One turning vector, and how many ticks it has turned:
The counts run from 0 to 837.
[ 81 129 141  81 119 146 128 144 121 134 146  90 129 144 122 195 150 136
 121 132 181 158 131 161  94 127 157 119 122 134 105 116 125 132  89 153
 136 131 193 118 109 128 157 100  99 150 114 194]
790
[ 84 132 100 156 172  79  97  96 151 167  83 172 126 113 161 151 138 147
 164 120 150 124 113 142 136 167 117 185 137 136 116 117 151  90  86 104
 105 121 129  99 132 113 158 151 142 133 114 110]
424
[165 169 163  88 105 153 175 135  90 138 122  76  95  97  84 116 155 135
 113  82 123 143 130 146 130 133 136 155 106 167 116 113  97 142  99 149
 133 113 200 101 100 120 129 123 143 152 108 119]
24
[169 134 167 135 119 112 135 116 116 145 125 134  95 104  84 117 162 147
  86 111 108 103  95 146 130 124 120 168 115 165 136  96  81 134 107 181
 114 100 194  64 144 124 158 140 155 128 125 139]
794
[133 125  96 181 103 164 154  99 105 124 139 106 151 156 127 104 137  79
 111 149 131  95 114  96 130  90 157 114 159  72 152 146  70 117 140 137
 110 137  99 154 154 129 102 100  74 131 113 134]
538
[112  96 135 162 150 126 128 144 128 135 127 110 166 151 144 153 117  91
 148 105 125 114 134  53 113 114 153  84 104  63 116 127 119  79  95 137
  97 137 107 176 137 136  94 108 136 150 117 134]
608
[ 80 151 142 148 126 121 101 123 123 134  72 122 124 147 151 123 157 103
 121 123 183 121 144 121 124 125 165  92  66  90 106 164 111  60 131 136
 104 154 100 150 101 129 104 134 102 127 154 132]
179
[ 75 121 150 111  95 145 137 132 151  51 151 107 106 103 143 113 126 153
  92 138  99 128 154 150 112  84 106 123 101 172 112 140 120 130 108 146
  70 114 114  97 122  79 160 128 107 125  87 148]
657
[180 179 146 113  95 155 173 138 142 117 166  66 142 150  91 140 126 125
 123 118 100 133 103 121  95  98 175 128 138  97 120 126  81 110 113 152
 128 136 165 151 153 141 126 114 128 151 151 145]
809
[ 89 101  98  87 107  89 128 143  96 133 114 114  82 128 120 164  82 118
 130 133 132 123  77 122 134 124 169 128 148 107 109 112 111 147  70 131
 113 104 188 103 122 132 124 117 115 153 131 172]
220
[108 135 139 125 145 127 140 179 103 149 119 100 121 146 157 163 169 102
 141  73 149 156 161 115 146 150 145 117  88 119 147 114 127  54 111 128
 104 152 180 144 103 110  97 105 133 152  88 126]
448
[112 112 130 138 170 121 104 115  86 177  82 149 142 114 116 157 135 109
 150 147 191 128  98 131 122 183 141 115 111 107 118  86 131 146 108 147
 179 103 154 124  98 155 137 165 134 127 163 129]
487
[103 110 127  75 139 171 123 121 112 108 117 114 100 149 137 154 187 122
  95 158 166 149 159 152 128  88  99  57 118 113 155 113 123 102 130 138
  99 132 113 145 125 114 111 101 128 115  90 182]
234
[121 131  64  92 141 163 139 118  58 117 127 157 108 181 138 179 153 126
 127 159 131 135 157 177 132 161 133 137 147 119 131 101 135 127 122 106
 140 116 150 127 101 148  97 138 127 133 114 135]
359
[ 90 116  96  55 140 175 122 123  98 100 103 169 111 138 122 152 144 125
 133 163 141 137 134 178 108 127 119  95 110 109 132  85 140 131 129 110
 167 114 126 144  96 116  94 185 126  91 151 117]
216
[154 148 113 139 147 168 129 118 164 123 150 135 156  83 107 133 123 166
 180 116  88 124 153 133  79 129 109 174 127 141  85 132 134 176 133 119
 158  93 101 122 136 127 127 138 156 138 106  59]
834
[145 150 164 126 131 119 135 154 158 156 121  73  65 101 173 112 127 136
 125 171 157 178 147 124 143 119 144 144  87 150 149 166 139  97 166 139
  95 120 103 120  99 106 134 114 119 100 117 151]
314
[166 103 152 120 137 158 143 186 154 166 134 100 123  95 141 149  80 137
 167 184 168 152 128  90  94 133 118 121  78 118 161 103 118 154 126 142
 163  97 147 151  90 116 102 128 141 119 134 111]
614
[192 145 165 133 105 156 183 163 147  92 111  89 121 116  86  95 123 131
  94 107 130 129 158 125 177 127 125 119 111 123 154  85 104 122 128 142
 158 119 155 106  91 126 133 134 130  73 128 145]
453
[103  77 151  86 117 148 145 135 137 147 141  96 106  89  92 136 126  85
 136 120 121 140  84 140 116 100 164 166 163 118 146 118 116 145 113 130
 148 102 184 114 145 106 121 107  72 114  99 156]
149
[160 181  77 126 149 131 120  72 136 148  94 145 101  92 112 112 128 167
 153 170 122 125  91 177 113 145  97 161 145 139 124 137 117 145 161 122
 155 104  80 118 142 136 145 165 150 113 163 103]
136
[120 164 140  98 126 143 151 148 139  60 142 114 144 148 111 138 145 136
 109  75  63 143 186 155 111 126 164 135 106 141  70 135 152  85 111 113
 113 136 123 118 106 121 142 152 124 114 125 123]
587
[197 106 126 151 150 151 171 150  90 171 138 126 128 123 150 130 100 109
 154 173 144 144 133  93 128 163 124 136 119 137 178  81 117 160 108 130
 153  86 151 138  82 131 101 147 149 128 112 108]
756
[126 119 115 172 153 153 134 137 133 136 146 151 136 139 193 127 124 119
 145 179 145 153 186 112 122 150 155 159  95 124 140 154 156 105 153 104
 109 121  91 147  87 116  89 141  99 115  98  86]
51
[193 136 111 151  93 175 198 109 124 126 159 129 150 184 121 124 109 102
 105 175 123 113 127 117 117 116 142 145 136 109 175  96  87 122 104 130
 141 126 163 147 115 134  92 136 115 112 132 129]
255
[154 115 162 155 124 131 125 144 148 145 121  70 102  66 133 100  78 154
 146 161 158 127 137  83 113 114 137 124  92 137  94 161 117 184 126 145
 108  81  84 114  99 123 144 101 144 134 107 128]
331
[102 143  84 125 159 165 133 141 109 105 115 137 185 122  88 152 172 107
 156  67 107 124 129 172 128 160 114 118 140 103 128  88 119  93 137 118
 197 133 130 127 146 128 140 163 119 103 142 104]
144
[165 127  95 129 151 141 139 159 146 148 135 136 100 111 110 133 125 135
 143 126  90 129  97 164 158 140 116 199 175 124 186 102  97 124 163 126
 158 108 167  81 162 112 127 120 124  96 113 120]
9
[112 136 125  92 126 128 116 113 171 138  80 149  87  85 130 115 128 169
 129 161 152 131 113 187 148 128  90 165 109 153 160 101 120 128 116 130
 153 111 151  81 120  96 151 150 147  77 131 127]
153
[ 99 139 101 155 104 138 119 104 120 130 115 159 130 193 145 147 161 137
  84 152 198  93 157 149 131 120 123 120  96 106 139 133  72  91  93 153
  99 162 157 117 128 119 111 104 134 139 120 143]
662
[153 150 157 192 119 115 138 164 145 107 115 104 132  72 114  74  77 131
 127 120 106 106 134  92 137 133 138 146  89 143 109 151 100 137 153 146
 135  99 104  95 110 113 146 151 123  95 149  91]
47
[ 91 105 115  84 118 162 143 170 136 114  99  96 115 119 129 139 139 120
 123 124 187 158 164 156 165 131 116 103 122 107 166  95 128 111 118 110
 165 132 149 129  97 104 112 103 107  83  94 171]
718
[124 114 116 129 156 112 117 121  70 162  83 163 143 124 106 156 120 105
 150 129 155  98  96 121 119 168 142 124 108 102 126  78 108 146  85 135
 172 113 176 132 104 145 110 184 139 134 169 100]
486
[114 167 128  88 130 165 109 138 149 103 106 128 145 152 104 168 199 154
 129  72 149 124 187 174 113 126 111  95  95 102 100 120 127  87 130 125
 156 154 136 143 128 129 119 110 152 133 126 120]
304
[162 136  87 131 140 134 153  96 145  82 119 134 127 101 127 105  73 165
 138 170  92 118 135 133 118 125  96 124 144 144 116 113 151 159 114 109
 120  83  58 128 115 124 144 177 161 101 134 118]
762
[113 129  96 119 153 151 104  86  86 139 112 167 160 135  93 159 185 117
 150  82 114  84 103 154  94 141 124 144 133 108 105 113  98 133 127 136
 159 117 155 121 161 141 104 154 126 158 137  81]
1
[119 163  78 100 149 143 137 134 201 134 134 143 129 126 145 173 103 165
 186 150 102 156 116 166  91 138 117 185 149 120 132 116 162 109 124  92
 150 128 127 132 137 117 134 144 141 121 142 109]
280
[160 152 147 181 134 136 147 156 126 109 113 112 119  75 131  72  93 142
 138 131  99 118 150 109 132 142 128 145  79 159 130 136 114 128 152 139
 127 104  89 101  91 106 134 179 144  91 146  63]
48
[147 123 103 135 160 124 125 152 173 149 114 153 102 105 130 134 126 142
 143 137 116 134 100 166 164 143  90 182 162 128 194  92 113 104 143 126
 157 117 155  83 160 100 131 124 141  79 111 128]
10
